In the data rows, zero lies at 4.5, halfway between 4 and 5.
Here are some points:
tensor([5, 4, 7, 3, 5, 4, 6, 6, 5, 4, 5, 4, 4, 6, 4, 5])
tensor([9, 9, 0, 0, 5, 2, 3, 2, 1, 6, 6, 4, 5, 5, 4, 4])
tensor([7, 2, 9, 7, 1, 0, 9, 4, 4, 8, 6, 3, 4, 4, 3, 5])
tensor([4, 6, 6, 4, 5, 5, 4, 4, 5, 3, 5, 5, 3, 5, 3, 4])
tensor([9, 8, 3, 2, 3, 3, 1, 1, 3, 7, 7, 3, 3, 5, 3, 4])
tensor([2, 2, 5, 7, 9, 8, 6, 4, 2, 5, 3, 4, 3, 5, 4, 5])
tensor([5, 4, 5, 4, 0, 8, 6, 8, 6, 9, 7, 5, 6, 3, 5, 3])
tensor([4, 5, 6, 4, 5, 5, 5, 3, 4, 3, 4, 5, 4, 4, 4, 5])
tensor([3, 6, 5, 4, 3, 5, 4, 2, 4, 5, 6, 3, 4, 4, 5, 5])
tensor([6, 4, 9, 1, 4, 3, 7, 5, 2, 4, 3, 4, 4, 6, 4, 3])
tensor([4, 2, 5, 6, 9, 6, 5, 4, 3, 4, 3, 4, 4, 4, 3, 4])
tensor([4, 6, 4, 5, 4, 5, 5, 5, 5, 4, 5, 4, 4, 6, 5, 5])
tensor([3, 2, 6, 9, 9, 8, 4, 6, 0, 8, 5, 6, 4, 4, 4, 4])
tensor([3, 6, 7, 5, 4, 5, 4, 4, 4, 3, 4, 5, 6, 4, 5, 5])
tensor([6, 6, 4, 5, 4, 7, 4, 3, 5, 4, 4, 5, 6, 5, 5, 4])
tensor([9, 8, 2, 3, 5, 2, 3, 2, 3, 5, 5, 4, 4, 4, 5, 4])
tensor([4, 7, 5, 4, 4, 6, 5, 4, 5, 4, 5, 6, 4, 5, 4, 4])
tensor([0, 0, 0, 2, 9, 3, 7, 3, 4, 5, 3, 3, 5, 4, 6, 4])
tensor([2, 4, 2, 6, 8, 7, 6, 8, 0, 7, 3, 4, 4, 5, 5, 7])
tensor([4, 6, 5, 5, 6, 5, 6, 4, 4, 4, 5, 4, 4, 5, 4, 4])
tensor([4, 5, 6, 5, 5, 5, 5, 4, 4, 4, 4, 5, 5, 4, 5, 6])
tensor([2, 4, 5, 7, 4, 3, 8, 7, 8, 4, 9, 1, 2, 5, 3, 6])
tensor([2, 5, 5, 3, 5, 5, 6, 4, 5, 4, 4, 5, 5, 5, 4, 4])
tensor([3, 5, 6, 5, 4, 6, 5, 4, 5, 4, 4, 4, 5, 4, 4, 5])
tensor([6, 5, 9, 1, 5, 2, 7, 6, 3, 5, 2, 3, 5, 4, 5, 3])
tensor([3, 7, 5, 6, 4, 4, 5, 4, 5, 4, 3, 6, 4, 4, 3, 5])
tensor([5, 5, 9, 1, 5, 3, 6, 6, 3, 4, 4, 4, 4, 5, 5, 4])
tensor([6, 3, 9, 1, 2, 3, 7, 7, 3, 5, 3, 5, 5, 5, 4, 4])
tensor([2, 6, 2, 2, 1, 5, 7, 4, 7, 7, 4, 5, 4, 4, 5, 6])
tensor([2, 3, 3, 6, 7, 3, 5, 6, 5, 5, 8, 1, 4, 6, 5, 5])
tensor([3, 5, 6, 6, 7, 3, 7, 6, 7, 5, 8, 2, 4, 5, 3, 4])
tensor([3, 6, 5, 5, 5, 6, 5, 4, 4, 3, 4, 4, 5, 4, 4, 6])
tensor([4, 6, 6, 4, 4, 3, 4, 3, 3, 4, 6, 5, 4, 4, 5, 5])
tensor([4, 6, 5, 4, 4, 6, 3, 4, 5, 3, 5, 5, 5, 5, 5, 4])
tensor([6, 3, 9, 2, 3, 3, 6, 6, 4, 5, 3, 4, 6, 4, 5, 4])
tensor([4, 8, 5, 4, 3, 5, 5, 4, 5, 3, 3, 5, 5, 5, 4, 5])
tensor([6, 5, 9, 3, 3, 3, 5, 4, 4, 5, 4, 5, 6, 4, 5, 4])
tensor([3, 5, 5, 3, 2, 4, 4, 3, 4, 5, 5, 4, 4, 4, 5, 4])
tensor([2, 4, 2, 9, 0, 0, 8, 0, 6, 7, 5, 6, 6, 4, 6, 4])
tensor([4, 6, 5, 5, 4, 5, 6, 3, 5, 4, 4, 4, 4, 4, 5, 5])
tensor([3, 6, 5, 4, 6, 6, 5, 4, 6, 4, 5, 5, 3, 5, 5, 4])
tensor([4, 5, 7, 5, 5, 5, 4, 6, 6, 5, 5, 8, 1, 4, 2, 4])
tensor([5, 5, 6, 3, 5, 3, 4, 5, 6, 3, 5, 4, 4, 5, 4, 4])
tensor([7, 7, 4, 3, 4, 3, 3, 2, 3, 4, 6, 4, 4, 3, 4, 4])
tensor([3, 5, 5, 5, 1, 5, 4, 3, 4, 4, 4, 4, 6, 5, 5, 4])
tensor([3, 6, 4, 2, 3, 6, 3, 5, 8, 6, 4, 2, 4, 4, 6, 6])
tensor([3, 6, 5, 4, 5, 5, 4, 4, 4, 4, 5, 4, 6, 4, 5, 5])
tensor([9, 0, 0, 9, 0, 5, 7, 7, 4, 2, 6, 9, 4, 1, 3, 5])
Here are 10 more points, each followed by its number:
tensor([3, 6, 5, 6, 3, 5, 5, 4, 4, 4, 5, 5, 5, 5, 5, 4]) 0
tensor([3, 5, 4, 6, 5, 5, 4, 4, 6, 4, 5, 3, 5, 6, 6, 2]) 1
tensor([4, 0, 9, 4, 9, 5, 0, 1, 7, 7, 6, 5, 4, 5, 2, 4]) 2
tensor([4, 5, 5, 6, 5, 5, 4, 4, 5, 4, 5, 3, 5, 4, 5, 5]) 3
tensor([1, 1, 3, 5, 9, 4, 5, 4, 5, 4, 5, 3, 5, 3, 6, 3]) 4
tensor([2, 0, 3, 9, 0, 5, 1, 7, 0, 1, 5, 3, 5, 6, 4, 5]) 5
tensor([4, 6, 5, 4, 4, 4, 5, 4, 5, 3, 5, 4, 4, 5, 5, 6]) 6
tensor([3, 7, 5, 5, 5, 6, 5, 5, 6, 4, 4, 4, 5, 4, 4, 4]) 7
tensor([2, 5, 5, 5, 9, 4, 3, 4, 5, 4, 5, 5, 4, 4, 6, 3]) 8
tensor([8, 7, 1, 4, 5, 4, 5, 4, 6, 5, 3, 5, 5, 4, 5, 4]) 9
Which three of these numbered points are nearest to each point below, looking only along the 6 directions in which the first points spread most? Their numbers follow each, nearest first.
tensor([6, 0, 9, 1, 9, 2, 0, 3, 5, 4, 7, 5, 4, 5, 5, 6]) > 2 8 6
tensor([9, 0, 3, 9, 0, 5, 4, 7, 1, 0, 3, 3, 4, 5, 5, 7]) > 5 0 9
tensor([3, 5, 6, 6, 9, 5, 4, 2, 4, 3, 4, 3, 4, 5, 5, 4]) > 8 2 3
tensor([2, 0, 2, 5, 9, 5, 5, 4, 5, 5, 3, 2, 5, 5, 5, 4]) > 4 8 1
tensor([9, 2, 0, 9, 6, 6, 4, 6, 5, 4, 6, 6, 4, 1, 4, 4]) > 5 9 3
tensor([9, 2, 3, 9, 1, 6, 7, 5, 4, 4, 4, 2, 5, 7, 3, 5]) > 5 0 3
tensor([4, 8, 5, 4, 4, 1, 0, 9, 7, 4, 3, 3, 4, 8, 5, 5]) > 6 7 3
tensor([3, 5, 5, 5, 5, 5, 4, 4, 3, 4, 6, 6, 4, 6, 3, 5]) > 3 7 0
tensor([3, 6, 5, 5, 5, 6, 4, 5, 6, 3, 4, 5, 6, 5, 4, 6]) > 7 0 3
tensor([0, 0, 0, 5, 9, 6, 7, 4, 4, 4, 3, 2, 4, 3, 5, 5]) > 4 8 1
tensor([6, 5, 9, 1, 1, 1, 7, 7, 2, 4, 3, 4, 3, 5, 5, 3]) > 6 0 2
tensor([9, 0, 9, 1, 8, 2, 1, 6, 3, 3, 7, 7, 4, 5, 6, 6]) > 2 6 3
tensor([3, 5, 5, 6, 8, 5, 4, 3, 4, 3, 5, 4, 4, 5, 5, 5]) > 8 3 1
tensor([3, 4, 5, 4, 5, 6, 2, 5, 6, 7, 6, 2, 4, 5, 7, 4]) > 1 3 6
tensor([2, 6, 5, 5, 5, 4, 6, 5, 5, 3, 8, 3, 5, 5, 4, 5]) > 1 3 6
tensor([4, 7, 4, 5, 6, 5, 5, 5, 4, 3, 4, 4, 4, 4, 3, 5]) > 3 7 1
tensor([4, 5, 4, 4, 3, 6, 6, 5, 5, 5, 6, 6, 6, 5, 4, 5]) > 0 3 6
tensor([4, 6, 5, 4, 5, 5, 6, 3, 6, 4, 5, 5, 4, 6, 4, 5]) > 6 3 7
tensor([1, 0, 1, 5, 9, 4, 6, 4, 4, 4, 4, 2, 5, 4, 4, 5]) > 4 8 1
tensor([4, 0, 9, 5, 9, 5, 0, 3, 7, 8, 4, 3, 5, 6, 2, 5]) > 2 8 3
tensor([1, 0, 2, 7, 0, 5, 0, 6, 0, 0, 3, 2, 4, 5, 4, 3]) > 5 0 3
tensor([3, 4, 4, 4, 0, 9, 4, 8, 5, 9, 8, 5, 4, 5, 7, 4]) > 0 3 7
tensor([3, 5, 4, 4, 5, 4, 3, 4, 6, 5, 4, 4, 4, 5, 6, 5]) > 1 6 3
tensor([3, 6, 5, 6, 7, 4, 3, 6, 5, 4, 5, 6, 4, 2, 3, 5]) > 3 7 1
tensor([3, 5, 3, 8, 2, 3, 5, 3, 4, 4, 3, 5, 5, 5, 7, 3]) > 0 3 1
tensor([4, 0, 9, 3, 9, 3, 0, 0, 7, 4, 6, 6, 5, 6, 3, 5]) > 2 8 3
tensor([6, 4, 8, 2, 4, 3, 6, 6, 6, 4, 4, 4, 4, 6, 4, 4]) > 6 2 3
tensor([9, 8, 0, 0, 6, 2, 4, 3, 3, 6, 6, 6, 5, 5, 4, 5]) > 9 6 3
Here are 10 other points, each followed by its number:
tensor([9, 0, 9, 1, 4, 2, 4, 4, 5, 4, 7, 7, 4, 3, 6, 7]) 0
tensor([3, 6, 5, 5, 6, 5, 5, 4, 5, 2, 4, 5, 6, 4, 5, 5]) 1
tensor([3, 5, 5, 7, 9, 4, 4, 6, 4, 3, 4, 5, 6, 3, 5, 5]) 2
tensor([4, 5, 5, 6, 3, 6, 6, 4, 4, 5, 5, 5, 5, 4, 4, 5]) 3
tensor([3, 6, 5, 5, 5, 6, 5, 3, 5, 4, 4, 4, 5, 5, 4, 4]) 4
tensor([3, 5, 5, 4, 4, 5, 4, 3, 5, 3, 5, 5, 5, 4, 6, 4]) 5
tensor([3, 5, 4, 6, 2, 5, 4, 4, 5, 4, 5, 5, 5, 4, 4, 5]) 6
tensor([3, 5, 5, 5, 5, 4, 6, 5, 4, 4, 4, 5, 4, 4, 5, 5]) 7
tensor([3, 6, 4, 7, 0, 1, 5, 4, 5, 5, 4, 2, 5, 3, 7, 5]) 8
tensor([0, 0, 0, 0, 4, 3, 5, 4, 6, 3, 7, 6, 4, 4, 5, 3]) 9
The same question for these:
tensor([0, 0, 5, 2, 0, 7, 0, 6, 3, 3, 3, 2, 3, 4, 3, 3]) > 1 5 7
tensor([7, 4, 9, 3, 3, 2, 3, 5, 3, 5, 4, 4, 5, 3, 4, 4]) > 0 7 3
tensor([4, 4, 8, 5, 5, 4, 4, 3, 4, 7, 5, 6, 5, 5, 5, 4]) > 7 3 5
tensor([7, 3, 9, 1, 3, 2, 6, 6, 3, 5, 4, 4, 5, 4, 7, 4]) > 0 7 3
tensor([9, 3, 9, 1, 1, 3, 8, 5, 2, 4, 3, 5, 5, 4, 6, 4]) > 0 7 3
tensor([4, 5, 3, 9, 0, 0, 6, 1, 6, 6, 4, 5, 4, 4, 4, 4]) > 8 6 3
tensor([3, 6, 6, 4, 0, 8, 5, 6, 6, 7, 6, 5, 5, 3, 5, 4]) > 6 3 5
tensor([3, 4, 5, 5, 3, 8, 3, 8, 5, 8, 8, 5, 5, 6, 7, 4]) > 3 6 7
tensor([3, 5, 5, 3, 2, 5, 5, 2, 2, 3, 5, 6, 4, 5, 6, 5]) > 5 4 1
tensor([2, 6, 5, 6, 4, 6, 4, 4, 4, 4, 4, 6, 5, 5, 4, 5]) > 1 4 5
tensor([3, 4, 5, 5, 5, 4, 5, 4, 5, 3, 4, 5, 4, 4, 5, 5]) > 7 4 1
tensor([4, 6, 5, 3, 3, 5, 5, 4, 5, 3, 5, 5, 5, 5, 4, 4]) > 5 4 1
tensor([3, 3, 6, 8, 9, 8, 4, 4, 2, 8, 6, 5, 4, 5, 3, 4]) > 2 7 1
tensor([7, 3, 9, 1, 5, 1, 8, 6, 2, 5, 5, 3, 5, 4, 4, 5]) > 0 7 3
tensor([9, 0, 9, 0, 2, 4, 5, 6, 6, 4, 4, 6, 5, 5, 4, 5]) > 0 3 7
tensor([3, 3, 6, 7, 9, 7, 3, 3, 3, 5, 4, 7, 4, 5, 4, 4]) > 2 1 7
tensor([3, 6, 2, 9, 0, 0, 6, 0, 6, 6, 3, 4, 7, 5, 4, 4]) > 8 9 6
tensor([3, 3, 7, 9, 9, 9, 4, 5, 1, 8, 7, 6, 5, 5, 4, 5]) > 2 7 1
tensor([3, 5, 5, 4, 2, 7, 6, 5, 7, 5, 5, 4, 5, 3, 5, 4]) > 6 3 5
tensor([8, 2, 9, 4, 1, 1, 7, 5, 3, 7, 6, 4, 5, 4, 3, 6]) > 0 3 8
tensor([4, 5, 5, 5, 4, 8, 4, 5, 3, 7, 7, 7, 5, 4, 6, 4]) > 3 6 1
tensor([7, 4, 9, 3, 4, 2, 8, 6, 4, 5, 7, 4, 3, 5, 4, 4]) > 0 7 3
tensor([5, 1, 8, 5, 3, 6, 1, 3, 5, 7, 4, 5, 5, 5, 3, 4]) > 3 7 5
tensor([4, 6, 4, 6, 0, 4, 6, 4, 5, 5, 4, 5, 5, 5, 4, 5]) > 6 8 3
tensor([4, 4, 8, 4, 5, 3, 4, 4, 5, 5, 3, 5, 5, 5, 6, 4]) > 7 5 1
tensor([5, 3, 6, 9, 0, 0, 9, 5, 9, 7, 9, 2, 4, 3, 3, 5]) > 8 6 3
tensor([4, 7, 2, 8, 6, 1, 0, 9, 5, 5, 5, 5, 7, 4, 5, 4]) > 3 6 4
tensor([3, 6, 5, 6, 5, 5, 5, 5, 4, 3, 3, 4, 5, 4, 4, 4]) > 1 4 7
